In the data rows, the value 128 means zero.
Some points, each followed by its number:
128,136,136,148,130,144,136,108,145,110,126,135 0
130,138,136,149,131,145,138,108,149,107,124,135 1
123,115,151,128,106,130,101,104,084,186,152,117 2
140,145,128,125,128,100,086,147,146,152,129,149 3
131,135,159,152,095,108,105,122,078,146,160,129 4
117,094,134,083,116,160,132,139,160,121,117,123 5
121,123,100,150,133,127,161,137,138,118,131,139 6
150,142,099,126,101,138,123,133,106,144,127,136 7
142,141,148,153,117,144,098,119,132,112,125,145 8
121,125,119,142,129,147,113,113,094,140,134,136 9
127,136,150,159,120,107,136,126,090,113,142,145 10
084,076,154,107,137,136,187,126,152,140,142,099 11
136,129,148,133,119,104,111,133,127,157,155,124 12
109,101,153,126,135,117,167,118,109,135,158,089 13
152,160,111,141,103,072,136,165,111,156,133,148 14
134,161,078,147,138,070,153,169,128,150,108,153 15
142,147,126,124,128,102,088,147,150,152,127,144 16
123,158,104,136,172,088,143,098,091,104,111,108 17
115,130,103,110,144,143,165,113,115,106,117,105 18
142,147,133,127,128,101,091,142,148,151,126,141 19
135,164,075,150,140,071,152,164,127,145,106,154 20
136,121,122,114,133,150,095,115,119,094,089,163 21
111,126,103,111,146,146,167,113,121,107,122,105 22
127,134,137,148,131,145,139,107,148,110,124,134 23
107,119,125,111,140,087,136,126,084,158,160,117 24
142,146,127,126,128,102,088,144,147,151,128,145 25
128,142,122,147,127,115,112,112,112,140,128,158 26
123,108,099,089,122,146,118,137,110,120,136,141 27
072,067,087,112,150,194,146,100,031,115,132,155 28
157,147,139,170,096,127,116,129,133,128,135,147 29
111,126,100,110,148,146,165,113,117,105,122,109 30
142,137,114,120,116,117,117,147,118,137,133,146 31
128,138,133,148,132,144,139,106,147,111,125,136 32
152,140,128,132,121,140,099,103,132,145,120,115 33
128,135,139,149,131,144,136,109,148,114,128,133 34
142,089,159,095,102,142,115,127,150,127,135,121 35
147,137,129,125,123,141,104,102,130,142,118,110 36
113,122,115,058,150,154,150,138,184,100,107,076 37
132,116,135,154,127,145,105,084,079,143,132,128 38
149,179,069,170,113,093,116,139,090,161,130,177 39
124,080,172,077,113,162,094,132,144,121,145,128 40
085,074,158,104,136,134,186,129,146,143,142,098 41
150,139,152,123,102,121,087,144,149,118,122,166 42
136,114,124,126,121,145,128,143,145,145,128,116 43
110,110,132,117,117,161,123,117,067,092,131,140 44
089,072,125,091,176,167,132,094,135,109,110,129 45
142,144,131,123,126,103,090,143,145,153,127,142 46
133,165,076,150,142,073,155,165,130,139,105,155 47
114,122,142,175,154,098,083,119,128,170,149,169 48
121,102,138,094,146,105,146,133,137,138,132,107 49
151,133,157,099,094,118,101,173,188,118,121,138 50
111,126,107,110,145,145,163,114,120,107,121,107 51
113,119,121,057,147,156,149,135,184,101,108,073 52
New points follow, each followed by the number of its nearest point above.
115,098,137,091,146,107,148,130,126,138,134,108 49
138,149,118,154,141,103,149,135,159,146,136,120 6
151,161,112,143,103,072,135,164,108,155,132,152 14
122,157,111,137,173,090,143,098,092,099,111,107 17
128,129,122,091,132,097,155,149,128,131,128,109 49
109,135,095,169,144,114,159,126,100,117,141,161 6
129,135,153,159,116,107,133,123,090,117,144,143 10
160,148,143,172,094,130,112,131,137,126,134,146 29
124,159,105,137,173,090,141,095,090,102,111,108 17
148,145,161,145,086,119,100,139,099,127,152,135 4
157,145,138,172,092,126,116,131,132,132,138,149 29
149,138,156,130,101,138,123,134,136,096,124,122 8
106,106,070,087,148,115,172,154,143,179,140,115 49
128,141,127,146,124,117,110,113,113,139,129,155 26
089,073,127,090,175,167,130,097,133,106,109,130 45
105,099,161,122,123,117,165,094,106,134,154,108 13
128,133,152,159,120,106,135,123,096,115,144,144 10
135,117,121,131,122,146,129,141,144,141,130,116 43
132,132,110,113,117,062,168,173,138,168,150,133 14
087,072,129,089,174,168,129,097,131,106,110,128 45
100,147,066,157,160,116,159,111,113,141,134,131 6
139,153,091,148,135,127,166,149,177,140,133,095 6
108,101,107,093,126,138,125,145,100,126,127,156 27
121,155,104,134,175,090,145,096,087,102,111,109 17
150,128,158,097,093,117,102,173,188,121,121,140 50
